Each path below is one point turned by a fixed rotation once a step. After each direction that follows a path, write how fast that rotation turns it, in degrees a step (0 if it stays still).
Each turn is a multiple of 5 degrees from 10 to 175, or 0.
Each row of a path follows its step; steps can be skipped.

step 7: [-22 -26  13  -4   4  -9  -4   6  13 -15 -13  17 -12  -7   7 -13   4   3
  10  13 -22  17   1  -8  27  15  -9   1 -17   6  14  25 -17 -29 -24   4
 -10  -5 -22  -6 -13  20  -3 -11  -5  -1   7 -10 -20  -1 -23  24 -32 -11
 -14  13 -15   5   6 -13  23  -8   1 -10  25]
step 8: [ -5 -18  -1   3  -6 -25   4 -21 -12 -27   9  19  -8  -5  22  -1  -9 -14
 -13  17   2  22 -33 -30   7  18   5 -15 -15   5  21  23 -15  24  -8 -24
   5   5 -12   0   5   7   3  -5 -14   1  30 -19   7  14  -8   9  21  14
 -23  -6  -8 -18   9   6  -3  -7  14  16   2]
step 12: [ -3  -3   4 -22   7   0  -8 -33  14 -15 -18  19 -25   7  19 -15   4  -4
  10  11  33  11  -8  19  12  19  -2   2 -25  -7   0  24   7 -30  -5 -10
  -3  13  -4   5  -6  -4  10   7 -17  15  38  -9 -18  -9  -3  -4  -8  -1
   7   4 -13  -9  -9 -21  22 -19  -9  19  -6]
step 15: [ 12 -24   1 -17  -2  28  12  -3 -38  20  -3  20   2 -23  14  -7   3  14
  15   6  -4  15  -7 -22  15  -6 -11  22  -5 -26 -16   2 -13  11 -24 -21
 -20   0  -4  -5 -16   9 -12 -28 -11  19  12  -7  -3  -7  -1   0   5  12
  -1  -3  10  20 -18  -3   4 -23  13 -23   1]
step 17: [-13 -11   4  -5  20  -8   3  11   8   2   4   4 -21 -12  20  -6  -5  10
   4  -4  18  24 -14 -10   8  19 -13  -4 -31  17   0   9   5  -8 -17   2
 -20  -5  -7  -9 -20  37 -12  -2  -2  33  26   9 -24  -1  12  33   4 -10
   1   2 -22  -3  -7 -31   0   6  23 -11   7]
step 21: [-14   8  16  10  -7  17 -13  -2   1   1 -29   4  -6  -8  25   3  -3   6
  22  -8  23  31 -13  -8  20  12  -5  26 -26  -7  -5   8  27  12 -13 -22
 -38  -5   4 -20  10  15   4  -5 -14  -2  -9   2   3  13  -3   2  23   7
   4  11  12 -15  -5   2 -15 -26  -9  12  21]
step 26: [ 18  -5  -9   8   4  11  -3 -14  -8   7  -9  28   4 -21   3  -3  -9 -12
   1  29  18   9  21  -4   6  -1  18 -11  -9  -4 -13  21  21   3  -8  -9
 -20 -14  -7 -29 -18  30   1 -40  -6  -9  12  -8   9   5   0  13  14  -3
  -2  -3  -6 -16 -10  -5 -40 -26  11 -13  -4]
step 36: [  1   1  16   8 -25  21   2   5   4  10 -19  22   7 -15  -3 -18  -3  -5
  30  30  -6   4   3  10  -2  -8  27 -17  -2  -8 -21   7 -14  -5 -15   0
 -28 -22 -33 -23 -14  16  25  -7 -18 -26  16  -3  -1  -1 -21  17  -5   1
   0  -2  -5  14   0  -5   3  -5  16 -18  11]
step 43: [-26  -8   6  -3   0   1   9 -14  21  -5 -18  36 -16  -9  24 -23 -14   5
   3  23   8  -1 -13  13  20  -8  -8  15  -6   9   5 -19  38  13 -10  -6
   6 -10 -11 -10  -2 -25  -4  -9 -32  -1  12  -9  -1  10  -7   6  20  -9
   8  -4 -16 -11  12  -1 -15 -15  -2  34   4]
Directions:
[ -2  -1   4  -2   1  -3   4   1   1   8  -2  -3  -4   4  -1   1   2  -2
   7  -5  -5   2  -4  -4  -1   0  -2   5  -1   1   1  -3  -2  -1   0  -1
  -7 -12  -2   0  -5   6  -4  -2   7   0  -1   2  -4   0   2   1  -1  -3
   0   7   7   5  -2   4   0   2   0  -5   7]  175
[ -3   2  -1  -2   1  -1   2   5   0   2  -3   1   1   1   2  -2   5  -2
  -1   0   2  -5  -2   5  -9  -3   2   0   2   4   4  -3  -2   6  -1  -2
  -6  -3  -3   3   0   2   1   4  -1   5   0  -5  -8   5  -2   2   2  -2
   5  -3  -5   6  -2 -10   5   4   0   2  -8]  135
[ -3   4   1 -10   1   0   4   0   7   0  -3   5  -4  -1  -2   3   1  -2
   0   5  -4   3  -2   0  -6  -1  -6   4  -2  -2   3   6  -2   0  -5  -2
   7  -1   0  -3   5  -7  -4  -1  -4   7   0   2   0  -3   0   4   1   7
  -4  -6   4   1  -2   0   5   2   4   1   4]  10
[-1  2 10  0 -5  0  4  9 -2 -4  2  0  2  3  1 -1  4  0 -6 -2 -3 11  0 -2
  1 -1  0 -2 -6  8 -3  2  3  0 -7  1 -2 -1  6  1 -2  1  7  6 -4 -1 -5 -1
  4  0 -2 -2 -2  1  0 -1  2  3  5  0  1  0  5 -2 -1]  25
[  2  -4   3   3  -2   0   4  -9  -3   1   2   1  -2   0   0   2  -5  -4
   0   0   0  -5  -1  -2  -5   6   1  -2  -2   1   2   4  -3   0  -4   3
  -2  -1  -2   0   4   1   6  -1   8  -1   4   1   7  -2 -14  -1  -3   0
   2  -4  -1   5   6   0   5   6  -2   1   4]  65
[12  0 -7  0  2 -4 -2 -3 -3  4  5 -1  5 -3 -1 -2 -5  3  0  0  1  7 -4 -3
 -4  0 -1  3  6  7 -4  4 -1  2 -4 -8  0 -1  1 -3 -5 -2  1 -1  5  4  1  1
 -3 -4  4  3  4  4  0  2 -1 -1  7 -1  0  3  2 -2 -6]  160
